These are runs of 6 systems, one row a step. Runs of the same system follow the same rule from any start.
Q535, trace 1 (10 x 20):
-106 -266 -14 168 -183 162 -87 -98 282 -62 101 213 9 -187 -22 -252 131
 35 -177 -342

-226 -151 114 -21 -114 -20 329 -81 202 140 4 268 -225 -95 44 -58 321 80
 -12 31

-220 -123 368 -42 39 7 103 -4 35 -190 77 -61 1 13 -62 271 286 92 193 213

19 -36 34 -65 201 -35 107 -157 147 -338 25 -171 46 353 -67 -41 -59 183
 237 -83

86 171 -201 -249 182 14 40 -55 146 166 -226 -97 -79 259 37 -86 -73 25 6
 292

24 203 4 -115 132 39 -291 -64 -86 139 -32 -185 241 -294 -20 138 -165 -12
 55 171

216 144 11 139 -41 -148 53 -110 -159 49 106 -72 40 -114 -48 -224 -299
 -39 117 -274

226 37 -27 159 -234 -23 8 236 -101 234 -38 122 -192 108 92 -95 52 -168
 -103 177

24 -153 2 148 -90 135 -361 186 35 -141 135 173 175 -181 149 254 87 8 7
 -25

-69 -123 -203 31 101 -120 200 -34 101 -120 80 204 -108 -2 53 -84 -12 78
 81 -485
Q928, trace 2:
-51 60 319 132 -105 -17 -63 -253 -34 50 51 95 178 -260 82 -59 210 -18
 -182 50

79 -108 48 103 -37 -70 56 26 -30 -16 143 368 51 -9 361 293 59 59 4 -82

-153 -10 -169 -115 -12 -116 109 369 185 -46 77 261 -39 110 -8 130 -168
 104 110 152

-79 5 15 -232 210 33 -226 218 98 -15 -98 -189 113 76 -270 59 -97 -69 -20
 163

88 -164 51 -122 168 213 19 -187 -77 -16 -163 -294 -39 242 -33 -24 76
 -148 -126 -191

29 -32 -100 79 -273 222 262 -261 -80 208 -30 -121 -197 -41 52 -171 -42
 28 -29 27

25 179 41 178 -171 15 -97 -231 -18 -39 141 -14 158 -348 110 -5 -67 203
 222 140

82 21 207 113 131 -311 -18 -28 171 -189 126 288 176 41 137 -11 65 107
 111 -169

72 -60 72 -72 48 -194 39 401 160 211 -10 328 -103 111 -36 5 -38 -157
 -101 66

52 -57 -192 -145 119 130 -214 341 -130 57 -74 -203 -62 15 -119 273 -112
 -158 113 58
Q747, trace 3:
43 -20 -145 106 -95 95 -133 154 68 -82 -76 -100 -194 146 -106 -179 186
 -28 61 41

-140 -89 -90 -46 89 103 74 -149 17 -82 -110 -113 -132 51 0 -19 292 33
 -33 -152

-155 96 108 -23 -23 -155 319 -154 -106 80 -20 68 -71 -13 54 -2 105 36
 -88 65

42 140 119 25 2 -122 -30 70 -53 -32 7 81 68 48 126 165 62 52 70 304

37 17 -97 -65 179 -52 -119 39 104 -187 22 79 168 155 112 91 -100 87 14
 -78

-55 18 -68 -90 63 -86 -14 84 102 119 -46 109 55 -43 -75 -158 -145 -87
 -210 -111

-50 -19 16 -34 -61 133 -149 97 -132 142 -20 -102 24 -216 -71 117 -7 -120
 -92 91

-4 -84 -7 44 -108 155 88 -99 -132 -146 114 -154 64 39 30 99 -181 51 58
 -77

98 18 1 126 -202 28 90 -57 120 47 23 71 -48 95 5 -253 -53 45 -28 71

40 -62 -2 34 40 85 -186 13 162 53 -46 44 -60 -126 42 41 278 34 128 74
Q928, trace 4 (10 x 20):
180 -149 -261 279 -311 214 81 -5 19 -16 210 -46 -174 -95 40 -151 -325 74
 293 -258

-69 80 90 235 -148 -111 -147 99 217 -168 165 9 -14 -283 -281 -336 48 146
 329 2

130 -72 301 112 193 -172 -303 100 124 -15 -25 157 6 -113 -23 -37 458
 -139 62 -116

79 -118 -197 -35 125 -70 92 211 -47 197 -111 207 -331 80 177 166 300
 -120 33 -143

-236 197 -380 -168 39 -67 108 189 -145 57 -95 -126 -222 -95 -112 142 -4
 67 163 190

-178 260 14 -115 202 -130 -35 -206 -200 -216 -138 -312 144 52 -121 3 102
 54 -58 76

32 64 109 32 -27 -60 168 -288 -155 25 -120 36 78 203 166 -130 90 -78
 -406 -70

32 40 -108 90 -308 76 76 -4 -130 198 101 186 72 -159 232 88 -259 8 -185
 87

-113 -5 -50 75 -67 -28 -108 136 30 -280 215 88 223 -81 10 179 -280 170
 139 -84

-100 -163 213 -36 36 -48 -20 184 272 -187 49 85 65 236 -219 -171 11 -28
 -90 -37
Q79, trace 5 (10 x 20):
173 6 127 -226 232 -80 350 -293 -68 235 -22 137 162 145 320 200 -304 -4
 -118 -46

28 36 69 -119 -112 -84 153 395 -248 340 110 76 -31 -147 -54 268 -423
 -174 3 167

-123 -89 -46 40 -48 39 -231 400 -64 -343 179 -177 138 6 -297 142 -297
 -27 124 -100

162 -191 -103 54 48 150 -168 38 282 -181 -53 -73 7 371 -153 -392 -54 -72
 -159 -272

144 -194 -3 197 -250 286 -166 -118 132 298 -46 127 -131 -207 123 -228
 254 -117 -182 -52

-174 -15 85 203 -222 -3 186 -262 28 -110 202 114 -40 -353 121 56 166 265
 293 -44

48 209 247 -58 216 -404 261 -80 155 -66 -4 104 -39 199 -23 -125 94 140
 293 194

157 34 63 -163 304 -83 -211 254 -123 156 -173 15 -9 98 138 357 220 -180
 25 219

-201 -128 -434 -190 160 143 76 94 -199 -91 -37 -135 -97 19 50 352 -132
 12 22 -291

-114 166 -265 -73 -109 -13 165 24 -12 95 -134 -236 -163 88 -346 -456
 -287 -60 -140 -68
Q535, trace 6 (10 x 20):
-51 -118 283 -121 260 1 -24 53 76 -72 -89 -282 -121 81 -294 6 303 -58
 277 60

202 2 -40 -2 138 199 -125 -341 110 -100 -107 -338 -3 161 1 -155 74 107
 193 43

99 323 -230 4 -28 -17 15 -254 46 124 -89 -17 -8 -67 179 -121 -48 195 147
 289

94 335 89 58 60 -326 -115 41 -167 42 42 94 145 -184 104 97 -44 15 104
 176

297 12 101 132 94 -193 -32 118 -216 -55 77 58 73 166 123 87 -139 -156 64
 -245

174 -139 -285 19 -63 146 -27 214 -93 96 -57 53 -155 208 180 131 -66 -124
 -74 -99

-219 -53 -327 -59 -60 131 -191 182 -33 -34 1 27 -8 -227 -36 145 22 1 -84
 -60

-224 28 -49 37 23 -113 44 -78 -69 -73 -24 7 -15 -178 -165 -196 157 -23
 -140 -323

-35 -35 213 48 -115 38 186 -164 -112 85 -103 -43 -109 93 5 -91 269 -108
 -230 66

-71 -46 151 77 -185 161 27 -151 3 -160 100 -7 158 70 154 181 25 135 -27
 205
Q47, trace 7, 10 rows:
-325 -2 -61 -93 24 -113 204 134 -119 -208 54 -21 2 34 -121 162 -73 72 10
 -82

-150 84 -44 -54 -106 -78 126 271 -83 -58 -32 7 -78 211 -88 53 -28 -9 -75
 282

-40 73 -59 -66 -67 127 -197 79 -56 35 -87 -79 140 8 -23 64 -80 -67 -255
 254

-4 -15 -36 -30 -86 127 52 -148 14 41 -2 -30 135 12 -31 -146 -257 -20
 -264 -80

76 23 292 47 -100 -57 230 -139 -48 167 42 3 7 -14 -30 -121 -86 -51 -45
 56

54 -96 314 55 -25 82 -100 -33 66 -40 131 -46 130 -108 -30 108 -3 33 184
 110

14 -223 -28 -51 31 87 -15 91 333 -25 74 151 -23 75 -9 -11 -75 78 136 -58

87 -29 -81 -119 114 11 67 72 70 291 -109 86 -192 -26 66 44 95 -77 71 49

84 0 -139 -17 78 153 -124 -48 -166 23 -45 -269 -40 -95 -1 104 -22 -47
 140 -79

112 35 -167 99 -20 6 52 -91 10 -171 -21 -111 -34 236 20 -206 -57 59 62
 -152
Q47, trace 8, 10 rows:
49 59 236 173 0 -190 -68 18 42 -316 135 -28 126 49 -107 -90 21 81 235
 -39

-36 -82 100 -19 97 -158 -76 185 256 -94 37 341 66 124 107 87 165 46 -21
 16

-143 -71 -173 -145 56 26 -2 176 -21 174 -21 195 -58 -201 97 285 30 -52
 -71 -25

-75 -41 -254 -24 -81 117 37 184 -188 56 -22 -196 -174 -54 -161 21 -145
 -98 13 -124

117 57 3 90 -104 58 26 -32 -146 -64 -123 -244 -99 286 -101 -231 78 -107
 -116 66

46 86 127 92 -63 73 -106 -333 -21 -108 -47 -50 184 44 172 -66 175 79
 -156 140

-164 42 41 -10 -9 -80 100 -229 180 -67 129 164 166 -204 45 -78 -110 203
 26 -75

-97 -5 188 -111 119 -240 163 186 103 102 82 138 -56 -100 -179 13 -57 -1
 171 22

14 -160 87 -115 119 64 -117 324 -53 5 11 -71 -26 85 -45 307 6 -114 72 81

65 -144 -306 -27 -85 264 -43 108 9 -2 -49 -25 -87 233 116 82 -132 -22
 -85 -24
Q747, trace 9:
296 -83 127 -130 274 301 -186 -264 5 9 -186 -384 42 259 116 192 116 -33
 189 189

222 126 -135 -106 207 -97 298 -493 31 177 -55 11 8 79 240 -174 -261 98
 27 -305

168 364 84 99 -10 -278 -154 -31 -18 381 -31 125 21 -438 -6 -221 28 -68
 109 195

129 -13 120 130 202 -64 -425 71 -179 -299 124 -145 217 -190 42 315 89
 -32 314 -221

104 -57 -83 124 0 -250 211 158 -112 -156 105 130 -39 268 -72 -233 -300
 -102 -103 -566

15 129 -217 130 -248 6 -189 385 -146 269 -183 17 -292 -70 -140 -205 237
 -276 -175 195

-296 -58 -236 -2 34 280 -126 -172 -250 -372 -40 -394 -4 -74 23 329 286
 129 109 -76

-194 87 130 73 -201 -205 573 -314 9 -177 72 126 20 258 13 -333 -137 185
 -240 -120

84 105 179 126 -183 -53 -224 185 156 251 -88 355 -20 -57 194 19 412 -63
 -143 580

-164 -222 -213 -197 360 116 -174 22 122 -327 73 26 168 -16 220 605 46
 212 281 -219
Q540, trace 10 (10 x 20):
8 -76 285 -135 155 109 -166 -186 128 25 42 -158 358 -137 -190 -85 -276
 -57 -136 -98

-1 -255 146 15 -228 174 314 -46 -83 83 132 13 6 98 -21 -28 -323 -94 -216
 -186

111 -42 2 267 -413 157 -70 158 -124 142 93 106 -101 -156 119 24 26 -84
 -47 192

24 -92 88 129 -30 -36 -252 75 384 -88 107 297 85 -134 48 -91 183 114 107
 37

-67 -132 3 -156 185 -137 175 86 235 134 -127 169 -196 167 -105 -197 175
 -78 -111 -172

17 -73 -58 -78 66 131 46 26 -159 240 -96 -215 -280 -132 -68 142 208 -135
 179 20

-22 11 -169 52 8 44 17 -84 93 -240 115 -96 -15 8 62 114 -96 269 425 35

66 239 -174 2 19 -191 91 -21 -10 -104 -120 -6 -2 372 26 -277 -67 35 -123
 69

167 123 78 -22 153 36 -248 -185 -208 181 -144 -205 124 -162 49 9 105
 -164 -117 -6

-64 -120 24 -13 63 21 60 -150 22 -119 206 70 182 -157 100 175 -238 131
 115 -320
Q79, trace 11, 10 rows:
111 -287 317 230 -201 125 -12 2 30 -37 240 130 40 -118 54 67 25 -38 89
 -150

45 -153 96 90 -80 -64 196 96 243 -106 144 190 -164 154 16 -31 59 147 328
 26

57 -9 -11 -66 173 -74 -154 212 248 110 -75 70 -172 -13 -69 3 259 -3 256
 163

-56 -75 -141 -97 256 89 -119 -62 -44 -41 -92 -189 -101 -107 -4 182 258
 -12 176 -168

-8 73 -186 -59 39 23 247 -204 -149 47 -133 -248 -198 117 -43 -150 -3 -8
 39 -116

86 284 -102 92 -149 -9 -79 -67 -215 135 -96 -147 -4 -68 35 -116 -40 -43
 -57 251

18 167 -70 102 -19 -54 -142 -157 -140 -204 95 36 278 -97 202 139 -120
 137 -22 -45

76 55 34 -47 104 -250 193 -5 65 41 26 250 83 160 103 -81 -196 2 -144
 -165

4 -50 127 7 -64 -77 -77 352 -90 182 4 158 -21 -97 -80 107 29 -224 -155
 55

-238 -170 -65 49 -71 81 -36 182 -42 -324 105 -38 23 23 -94 176 58 38 30
 -145
Q540, trace 12:
-66 150 -52 12 58 15 -271 -80 -125 -162 -138 -134 148 10 32 15 242 -33
 -216 54

-213 -23 99 -107 106 4 97 -252 -20 -119 17 7 202 -96 75 126 54 84 -148
 -143

-184 70 128 -22 -140 -158 306 65 -228 26 51 45 -20 -6 -58 83 -87 -28
 -130 37

4 29 229 72 -91 -26 -134 223 -121 -27 85 -14 84 -40 -54 201 45 -71 68
 239

-26 -152 107 -109 90 49 -83 80 261 -96 70 144 156 143 17 113 -96 74 -23
 113

-89 -52 -56 -175 -33 93 134 72 83 239 -106 21 -102 76 -101 -96 -106 -86
 -215 125

21 -52 113 20 -115 190 -76 -85 14 155 21 -187 -43 -238 -121 -33 7 -5 162
 144

92 -89 107 111 -47 0 119 -118 193 -130 144 74 12 145 37 -119 -101 151
 192 -52

211 87 -29 59 -10 -117 85 23 -45 181 -105 109 -131 201 113 -146 67 -125
 -124 36

124 15 -42 0 156 18 -263 -15 -3 158 -13 2 25 -298 72 102 74 -45 175 -66

Which system made each of these runs?
trace 13 (2 x 20):
-65 30 -127 76 -53 -203 262 28 -16 50 26 195 -175 -47 41 -138 50 15 -1
 -227

-75 102 121 77 -18 -118 -81 126 -209 -16 -9 -109 -67 -148 -90 117 281
 -93 93 83

Q47
trace 14, 2 rows:
-60 155 79 24 117 -174 149 -275 -504 -118 -40 -68 72 19 347 406 288 12
 -78 -83

-68 139 -163 62 -77 -90 231 -35 -426 -338 21 -157 77 395 161 242 -169 61
 -103 -50

Q535
trace 15, 2 rows:
-79 80 -50 -196 57 159 -180 -13 71 -70 -213 -214 165 293 -72 -16 1 -29
 -308 351

-124 -27 113 -161 -39 275 42 -430 71 143 -42 -172 190 -198 -7 -36 -113
 97 -164 126

Q540
trace 16, 2 rows:
-195 29 -119 71 -103 8 -39 -150 96 -186 73 42 129 -136 -67 -214 -56 122
 -127 -186

-154 52 210 -68 44 -254 282 -2 52 73 -23 122 -78 0 -135 -164 131 -15 -91
 -3

Q47
trace 17, 2 rows:
-49 -133 -37 176 -175 81 161 -150 -197 -56 96 32 -105 -128 145 76 149 10
 -13 -312

-77 117 -94 210 -164 -231 47 139 -130 -157 87 218 -73 -13 140 86 201 72
 36 -7

Q540
trace 18:
-37 -4 379 -56 0 57 6 -102 -295 215 -35 -204 80 -220 -98 167 74 -200
 -133 135

-35 -193 225 23 -100 50 109 19 72 -164 288 119 179 -53 107 308 -261 153
 222 18

Q540
trace 19:
120 112 1 92 16 -231 -64 151 132 95 40 218 -49 -73 -32 -195 30 -28 113
 -17

1 -28 47 81 105 -121 -169 121 -84 -88 11 50 -4 -117 34 116 301 -76 76
 -128

Q79
trace 20:
213 46 -330 -100 46 53 120 -36 175 208 -71 -3 -75 171 20 -252 -438 22 33
 -85

31 140 -30 -20 42 119 -279 -118 80 266 -137 -203 -18 -388 -195 -236 111
 -76 57 151

Q747
trace 21:
83 -7 -52 -13 -84 35 10 -19 161 169 72 209 132 -72 45 -171 -351 7 -165
 -82

12 -93 278 121 -91 -56 -89 115 44 73 179 152 112 -281 -90 0 -64 -89 8
 -98

Q79
trace 22 (2 x 20):
-80 238 55 -90 -14 -110 -12 -48 -63 -109 71 82 382 50 158 211 -309 167
 -96 311

16 -72 127 -220 215 -100 -16 151 141 51 40 169 276 126 1 136 -382 -76
 -185 -68

Q79
trace 23:
-54 -97 -9 177 -158 267 -160 -217 48 -378 60 -277 146 92 -86 -136 1 131
 24 -93

-37 -125 140 139 -165 106 22 -235 322 54 19 212 13 -96 39 -340 200 61
 -170 -83

Q928
trace 24, 2 rows:
280 21 -261 64 92 195 -316 -23 -8 -151 -33 -317 14 122 48 61 -123 66 344
 40

53 74 -138 37 111 -102 113 -230 178 -65 -76 -65 -123 84 -148 -493 30 81
 62 -336

Q928
trace 25 (2 x 20):
-107 -54 211 -139 320 -116 -263 -51 213 -86 50 155 370 -224 -35 90 -5 13
 -94 -212

-110 -244 7 -156 86 -125 397 192 -3 66 121 277 -103 99 53 236 -192 -18
 -6 -273

Q47
trace 26:
-77 122 -62 -41 86 -166 71 44 -163 14 -24 -114 -39 -83 -171 -87 -83 -81
 23 -189

36 16 146 66 13 -94 52 78 -188 -171 4 -90 17 227 -23 64 83 -82 -20 0

Q47
trace 27:
-78 139 -296 -117 216 -83 -57 -8 -94 -126 -84 -159 19 35 10 83 -11 43 87
 -123

-139 111 51 -76 32 -141 199 -123 -88 -6 -97 -96 -15 85 -143 -211 25 -38
 -205 -65

Q928
trace 28:
-191 -88 6 -177 83 109 -60 -1 224 -104 -85 -3 106 135 -61 -12 56 47 -195
 117

-144 -21 88 -125 -61 137 221 -179 -4 162 -80 -113 -43 -32 -78 -49 23 -9
 -150 127

Q540
